The rows of D fall into a few groups, which share some directions, and each row is roughly a mix of its group's hidden directions.
D (140 x 10):
[[  8 -29 -14  27  24 -18  36   2  -9 -31]
 [ -7  25  19   4 -22  25 -21  20   5 -44]
 [ 19  22  18 -18  36  27  23  12 -25  15]
 [-50  16  11 -12  32  24   8   1 -15  13]
 [  3   4  35  19 -23   9 -25 -45   3 -15]
 [-20 -45  -3 -24  31   5  11  28   1  13]
 [  6   4  25 -14  29 -39  -1 -20  -4 -38]
 [-15 -31 -15 -40  14   2 -18  37  -7   9]
 [-42 -14   9  25  -7 -17  32  -3   8  31]
 [-20 -19 -41 -11   3 -48   9   4   5  -5]
 [-25  18 -50   0  10   6  -5 -18   8 -33]
 [ 23  10  -3 -17  10   9  25  21 -48 -23]
 [ -5 -25 -34  14 -14 -51   8  -6  14   6]
 [ 18  15 -31 -42  -1  16 -21  18   2 -27]
 [  7  33  18   6  52   9  16   2 -20  12]
 [ 14  20 -39  14  32 -35   3 -16 -16   3]
 [ 26 -27 -12 -19  35  36 -19  -7 -10 -11]
 [-37  10  18  -7 -21 -43  28   1  -4 -10]
 [-48  23 -24  -2 -25 -20  -5   1 -24   4]
 [ 11 -31  38   1   0  21  -1   0  44 -13]
 [ -6  21   2  23  13  38 -12 -13 -46   8]
 [-35  -4  17 -24 -12 -10  -7 -44 -26  -2]
 [-35  24 -40  -9  25  13  11 -15 -21  -1]
 [  6  -4 -24   3  31  -6 -12  53 -22  -4]
 [ 46  16 -12 -38  18   8  -6  24   7  -6]
 [  0  -4 -16   5 -44   6  -1   8  37 -38]
 [ 36  -5   1 -24  24   8  47   5  13 -13]
 [ -7 -30 -11 -10  34   5   5  20  46  11]
 [ 29  14 -12  11   2  46 -32 -22  -8 -11]
 [-28   6  -6  -6  14  -3  -2 -38  41  29]
 [ 19 -19 -13  24 -22 -18  42 -20  -4  25]
 [ 27  19 -37  23   9 -10  15  38   6  12]
 [-20 -37   5  10  17  -8  26 -42  -7 -18]
 [  8  20  25  -7  34 -42  24 -12 -16  -5]
 [ 21  15  20  19   2  37  14 -37  26   2]
 [  6  29  -9  13  -7  33 -23 -35 -31 -11]
 [ 15 -15  30  -7 -11  54 -16  13  15  -3]
 [-39  18 -26   5  28 -18  -6 -21  11  28]
 [-47  -9  -3   6  30  15  17  25 -26   8]
 [ 20  20  -5  27 -34  37   4  11  29  -3]
 [ 28 -12  16 -19  38 -34   0  -5   1 -30]
 [ 30 -17  -6 -44  25  32  -6 -13   7  -2]
 [ 23 -23 -14   5  -2 -46   0  -8  26 -31]
 [  9  52  -8 -20 -11  -5  -4 -15 -35  14]
 [ -4  31  13 -20  30  31 -24   8   0 -33]
 [-20 -31 -24  -6 -42   4  -8  31  15   4]
 [-31  22   6  -5   5  27 -45  -4   4 -27]
 [ -8   4 -30  -2 -54  13 -18  15  19  -7]
 [-16  42 -25  -6 -10  33 -16  16 -14 -22]
 [  3  38 -42  32  12   2  15  -6   9  17]
 [  7   3  33 -26  22  41  -5  18 -24  13]
 [ 11  -2   2  -1 -19 -29 -13  25 -46 -29]
 [  7  15 -22 -46  34  18 -15  20   5  -5]
 [-14  12   4   7  31  14   6 -29 -49 -17]
 [ 48  12 -17 -37   9   9  -4  25   9 -10]
 [ 25  21  32 -10  -7 -21  20 -13  -3 -42]
 [ 34  25   2   4 -24   3 -13 -31  38   7]
 [ 12 -31 -30  -8   3  12  41 -15 -24  21]
 [-21 -45 -18 -11 -22   8  -9 -35  -8 -12]
 [-29  -1  28  21 -28  24  -7  11  33 -21]
 [ 38  -7 -13  35  12 -21 -20  19 -20 -21]
 [-13  34  26 -15  15  -7  -8  46  -1  19]
 [ 21 -40 -16  12  27  -3 -29 -20  -9  24]
 [-16 -38  -8 -31  28  17   6  34   3   8]
 [-21 -31   3 -24  25  20 -28  24 -14  23]
 [  1   8 -59  -3 -14 -12 -15 -24   0  20]
 [-40 -23   5  36 -33 -14   6  -8  -1  12]
 [-12 -37   2  48   8 -15  11  -4  -2 -29]
 [ 41 -24 -25 -27  13 -15  -7   3  30   7]
 [-26  35  12  12 -32  22 -16  27  16  10]
 [-24   0 -35 -13  10 -13  -9 -10 -39  35]
 [ 17  12  14  35 -14  29   2  19  35 -23]
 [-11  52  28   5   1  14 -21  17  14 -15]
 [  1 -13  20 -25   1 -42  24  31  21 -14]
 [ 41  10 -23 -24  13 -13  13 -27  29  11]
 [-13  13 -10  23 -33  26  -7 -33  14 -32]
 [ 13 -11  40 -19  28 -16  -8 -23 -16 -30]
 [  8 -13   9  46  22 -20  25  24   8 -22]
 [-41 -31   2 -19 -20   0  10 -16 -33  14]
 [-10  -4 -10  47  24 -26  -2  31 -17 -13]
 [-13  34   1 -18  31  10 -25 -33 -13 -23]
 [ 58  18   0 -16 -17  11 -11  -2  16 -17]
 [  6  31  -9  17  -4  35 -22 -26 -34 -10]
 [ 13 -17 -19 -33  30 -11 -11 -16 -32  26]
 [-27  33 -17  15   7  20  13  36 -29   3]
 [ 29   3 -42   2  28  -8   5   3 -22  33]
 [ 45 -10  -8 -39  13   7  -1  24  -4 -23]
 [ 17 -12  21  15   8 -31  48  -3  23   8]
 [ 45   7 -29   3 -13 -38   7 -15  14   0]
 [-16  13 -39   2  41  -5  10 -21 -24  19]
 [  1  39  -3  26 -37   6  22   7  28 -11]
 [ 19  29  -9  48 -12   0  28  14  18  -6]
 [ 11  15 -19 -21 -10 -14  24 -55   1   6]
 [ 27  11   0   6  16 -19  54  19   3 -15]
 [ -1  11 -33 -13 -11 -22  25 -35 -35  -6]
 [-19  12  17 -37  44   4  -5   6 -30  -5]
 [-28   5   0 -33  35  18 -31 -19  -5 -17]
 [-10 -30 -20 -20 -32 -12 -20  39  10   7]
 [-10   5 -33 -22 -36   1 -33  18  25   4]
 [  6   0  -6  46 -19 -44  20  -6   8 -12]
 [-37 -15 -33 -35  15 -21  -4  21  -9   0]
 [ -3  -1  12 -36  40 -19 -31  14   2  21]
 [  9  -8  31  -8  -1  -6 -34 -42  29  10]
 [ 25  -2 -34 -10  31 -23  10  20 -19  28]
 [ -2  13   8  24  41   1 -34   1  33  21]
 [ -5  37   7  11 -50 -25   2  11  -6  14]
 [-17 -14  16  -6 -22  32 -31 -37  16 -14]
 [ -6   0 -49 -20   5   0 -31  29  -9  17]
 [ 54   3 -11 -30  11  -3   8  29   0  -9]
 [-21   2  30  10 -27  -5 -48   8  20  -9]
 [-42 -22  42  11   8   2  20  10  -6  17]
 [ 21  -2 -16 -31  22 -17  -4 -34 -36  13]
 [  0 -27   4 -24   9 -41  21  29  25   9]
 [  8   8  40  10   0  33 -19 -38   0 -19]
 [-25  -9  12  16  21  -7  43  -9  39   2]
 [-17  -7  -7  -4 -22  10 -61 -10 -10  14]
 [ 34 -16  39  18  16  20  17   3  27  -9]
 [ 11   5  11   5  30  41  27  17  20  29]
 [-28  31 -21  30 -31 -23   5  -1  22   2]
 [ 16 -21  -3   2  -3   4  48 -31 -28  17]
 [-23  28  28  -7  30 -20   8  -8 -32  19]
 [-31  15  13  27  20 -13  17 -18  38  17]
 [ 28  13 -22  12 -10 -22 -43  28 -14   6]
 [-28  33  -8  22 -16  17  -4  28 -35 -10]
 [-10 -22  20  37  12   4  34   7  19  31]
 [-14   8 -30 -36  38  -1   0  32 -12   0]
 [-37   1 -20  11 -22 -29   0  40   2  16]
 [  0 -31  32  28  -9  13  18 -24  26  21]
 [-35  24  -2  35 -14  20   6 -23  20  22]
 [ 40  25 -22 -29   8  26  -2  -7  18 -21]
 [ -2  25 -28 -11  12  -8 -12 -38 -41   5]
 [  2   9 -52  -7  23 -32  11  -2 -24   3]
 [ 42   5 -10  40  -3   2  -7 -22  29 -14]
 [-23  35 -13 -21  18  11 -31 -24 -12 -25]
 [ 13   0  17  43 -20 -28  26  23   7 -18]
 [-17  16 -29 -17 -13 -19  42  10   9 -29]
 [-30 -11   4  12  41  17  13   5 -36 -20]
 [ 29  13  10  43  12 -13 -26  24 -20 -15]
 [ 26 -22 -12 -10  12 -39  28   9  29  17]
 [-44 -26   1 -25 -21  25   3 -23 -14  -2]]
In each list below, one row fits none of the groups, and each other row fits one group, some only roughly. Which row is it?
    K_985: [  3  24 -12  19   4 -18  19 -19 -51 -19]
    K_315: [ -3 -18   1 -35 -11  -1 -22  50  18  -8]
    K_798: [-22 -31 -12 -29  -1 -35 -24  21  12 -17]
    K_416: [ 40 -36  14   5   2   8   8 -35 -10 -21]
    K_628: [ 34  35  16  20  -5  15  36 -21   5  -6]
    K_525: [-23 -32   3 -14  11 -10  22  -5 -50  -5]
    K_996: [-13   8  16  41  34  -9  30 -20   7 -19]
    K_432: [-46   0 -10   1 -18  25  -1 -37 -24  -5]
    K_199: [-28 -47  -7  -6  -8 -10 -25 -13 -20  25]
    K_925: [-41  -1  18   9  30 -17  -7  16 -37  11]
    K_49: [ -1 -14 -35 -14  46 -15 -32   1   4   6]

K_525
    K_876: [ 22  27 -41  -4 -14  -8  16  -1 -39  -9]
    K_516: [ 39  -1  -3 -29  -5   2 -24 -38   3 -25]
    K_746: [ 12  -6 -26  -3 -26  27 -38  -9  34  -8]
    K_342: [-40 -30 -27  -2  -9 -28   2   2 -21 -21]
    K_698: [ -1  50 -20  21 -22 -18  -3  26 -13   4]
    K_825: [  1 -12  32 -45  25 -15  15  15 -20 -14]
    K_586: [  5 -27 -19  17  -2 -35  -4   4  -9  49]
    K_158: [ 27   4  30   7 -30  31   3  34  18   9]
    K_307: [-27   9 -11   8 -22  14 -14 -52 -19  14]
    K_463: [  5   3 -17  -1  31  -9  -6  56  17  15]
    K_946: [ -4 -30 -37  12 -24 -10 -25  15  23  22]
    K_842: [ -5  44   4  -9  -3   9 -42 -29  11 -14]

K_876
    K_262: [-19  -5 -15 -33 -24  -1 -43  12  -7 -28]
    K_76: [ 23  -3 -37 -17  40   0   7 -16  -4 -29]
    K_339: [37  7  1 12 32 18 -8 30 11 32]
    K_966: [ -1 -42  20 -15 -25  24  12  14  31 -11]
    K_90: [ 36  -2  10  21 -52 -14   9  -9  14   1]
    K_250: [ 28 -13   1  29 -12 -38 -19 -20  27 -12]
    K_856: [  6 -11  26 -41 -23  27 -16 -25  12 -16]
    K_538: [  7  16  26  28 -13  16  28 -44  -9  -9]
    K_783: [ 22  24  18 -32 -35   7  19  28  12   7]
    K_709: [-17 -16  17 -18  52  11   2  21   6  26]
    K_282: [  0 -13 -26   9  11 -28  10   1  51  22]
    K_121: [-12 -16  34   7  14 -32 -34 -30   0 -13]
    K_680: [ -7  42  -2  13   4 -33 -15 -14 -36 -17]
    K_524: [ 11  38  35  40  -9   5   0 -18   1  16]

K_856
    K_327: [ 15  17  24 -35  16 -16  -1  19 -37 -23]
    K_712: [-31  -2  40 -17 -11 -40 -15  15  -6   3]
    K_934: [-57   6 -19 -12   1  -7   3 -25 -25   2]
    K_305: [28 33 25 16 -4 39  8 15  2 21]
    K_936: [  5  -6 -16 -40  35  40   2   9   7 -17]
    K_684: [-36  -8   4  -9  -4 -36  19 -28 -28  20]
    K_200: [-26   0  23 -11   2  49 -30  12  12  12]
    K_118: [ 20 -19 -31  -3  -6 -13 -27  23 -27  33]
    K_891: [ 22  18  31  -2 -28   2  26  22 -33 -14]
    K_212: [-46 -12 -19  12  41 -11  10   8  15  11]
    K_35: [-46   2   3   4  24   6  48   5  -4  -1]

K_118
    K_999: [ -2 -11  22 -44  20 -18 -10  31  -1 -27]
    K_847: [ 28   9  24  -3 -33   9  21  26  26 -25]
    K_945: [ 16 -15 -19  16  -6 -25 -15 -44  34  -2]
    K_15: [ -5  53  -6  25  20  25   2 -19   4 -13]
    K_83: [ 19 -25 -33   9  31 -31  24 -12  12  -7]
    K_189: [  0 -27   6 -15  32  16   9 -47  21  -9]
    K_48: [ 26  11  17 -21 -27  25 -21  35 -20 -10]
    K_348: [-28  13 -31 -22  10 -47 -18   0  -3   7]
    K_164: [ 39   0  27 -19  -8  32 -17 -13 -28  11]
    K_663: [-21  42  -3  10 -18 -10  22 -22  10 -36]

K_164
    K_344: [  3  16  21  -2   1  60  12  -4 -23   9]
    K_224: [ 30  22 -28 -25  14  -6   1  27  25  25]
    K_473: [-13 -41   4  15 -16  10 -49  -2  15   0]
    K_636: [-37   8   8  11 -53 -17  17  -3  -2   4]
    K_926: [  2 -23 -47  -2 -23 -16  30  19  13  12]
    K_112: [-30 -20 -32   8 -12 -18   7  -8  15  43]
    K_349: [ -3 -24 -23 -43 -10 -30 -18  20 -16   9]
    K_67: [ 26  -2   2 -20  -8  10 -21 -13  53  19]
    K_563: [-15  -1  45   0  -2  -4 -36  19   0  35]
    K_612: [ 21   5 -49   3  -9  16 -28  -4  31   9]

K_349
    K_705: [-18 -33 -10 -28  11 -28 -34  22  -9  10]
    K_859: [  2 -12 -38  18   4  35  17  20  28  21]
    K_354: [ 39  -6  19   3 -36  18  25  26  15  -5]
    K_813: [  4 -22   8   2 -18  24   6 -39  -1 -46]
    K_373: [-39  18  29  -3 -17  13  -3 -22  25  29]
    K_114: [ 29   7 -32 -14 -10 -32   7 -42   6   0]
    K_568: [ 11  30  17 -17  11 -16   6  26 -38 -31]
    K_219: [ 30 -16 -22 -30 -30  -5 -16 -22  27  11]
    K_860: [ 25  12  17  30  17   1  37 -22 -26  16]
    K_23: [  3  -6 -13 -42 -27  10 -44   5  -5  16]

K_859
    K_714: [-25  -5 -21 -12 -26  18 -29  31  29 -12]
    K_193: [-20  49  -5  22  -4  15 -18  -8  20 -27]
    K_214: [ 41 -37  21  -9  -6  27  -2   0   4 -26]
    K_758: [  5 -28  -6 -43   5  20 -17  26   5 -32]
    K_826: [ 38   6  30 -28  16  -2  -4  17  -5 -36]
    K_953: [ 27  39  39 -14  -7   8   7 -22  17  10]
    K_675: [  5  23 -36  19   1  14  -4 -39 -23  24]
    K_135: [ 34  32  17  -8 -20   1  20 -28  10 -29]
    K_784: [ 15  41  16  33  12  30  10 -24  -1  11]
    K_917: [ 10 -21 -15  12  42 -11  27   6  39   1]
    K_523: [-26 -28  -1  -4 -10   5  -9 -52   7  24]
    K_154: [  9  10 -28 -13   5  -5  -2   0 -61 -13]

K_135
    K_433: [ 45  20  21  23   6  36   4 -10   8 -15]
    K_602: [ 22  27 -16 -17  -2  35   3  38  24   5]
    K_820: [-16  29  19  -5  10  23  12  21 -49  -2]
    K_520: [ -8   5   9  -4 -39   3 -53   6 -20  11]
    K_289: [  0 -15  11   8   0  17 -24  32 -45 -28]
    K_884: [ 23  31 -13   8 -32  -1  -5 -33  19 -28]
    K_921: [  8  46  23   9  12  -2 -30 -11  18  28]
    K_973: [-12 -22  38  12 -11   1 -12 -29 -22 -35]
    K_147: [-14  35   3  35 -22  15  21   8   5  34]
    K_572: [ 12  -8  15  29  19  11  -4 -38 -29 -31]
    K_378: [-25  24  16  44 -20  22 -21  17  10  -5]
    K_369: [ 25   1  36  27 -36  15  -9 -18  -6 -21]
    K_237: [  9 -45  20  -3 -16   4  -4 -27  38   8]

K_378
    K_248: [  2  27  -4 -12   8 -42  12 -13 -23  39]
    K_812: [ 23  29  18 -19   7  -1  47  26   1  -9]
    K_903: [ 12 -15 -21   1 -11 -31  23 -42  25  16]
    K_286: [-20  -7 -12 -32   9  -9 -37  40  13 -10]
    K_689: [ 31 -24  27 -32  22  17 -17 -24   0 -11]
    K_100: [-17 -33  10 -39  -1 -13 -13 -40   9   4]
    K_162: [-13  32 -18 -12   2  52 -14 -10  19  -8]
    K_613: [ -1  21   7   2 -30 -25  19 -47   4 -23]
    K_202: [-53  12  -4  32  -8  -6  13  -2 -28  -2]
    K_72: [ 55  -4  26  -9  -2 -18 -12 -21   2 -17]
    K_4: [ 33 -22 -31 -20  16   4 -16 -25  17  25]

K_248
    K_444: [ -1 -54  14   4  18  -6  36   7 -15  -3]
    K_937: [ 19  32  16  24  -3  30  34 -25  -1 -13]
    K_280: [-24   7 -37 -11 -38  -4 -32  -3  14 -17]
    K_849: [  3  22 -16 -11 -15  31  -8 -39  30 -22]
    K_658: [  4 -45  14  -9 -24 -38 -22 -15   0  -7]
    K_818: [ 40  26   4   4  18 -20  18  24  29 -17]
    K_406: [-15  29   0  -6   3  -3  49  28 -11  26]
    K_513: [ 24 -44  -7 -14   3   2 -11  42   5  19]
    K_328: [ 11  20  -4  25  10 -55   8   9  25   2]
    K_743: [  5  -6  34  -5  10 -37  31 -25 -27  -3]
    K_694: [-13   4  29 -56  14   0  12 -14  -4  18]
    K_271: [ 18  36  10  49 -13  11   0 -21  13   9]
    K_283: [ 33  30 -32   1  21 -30 -14  -5   6  23]

K_694
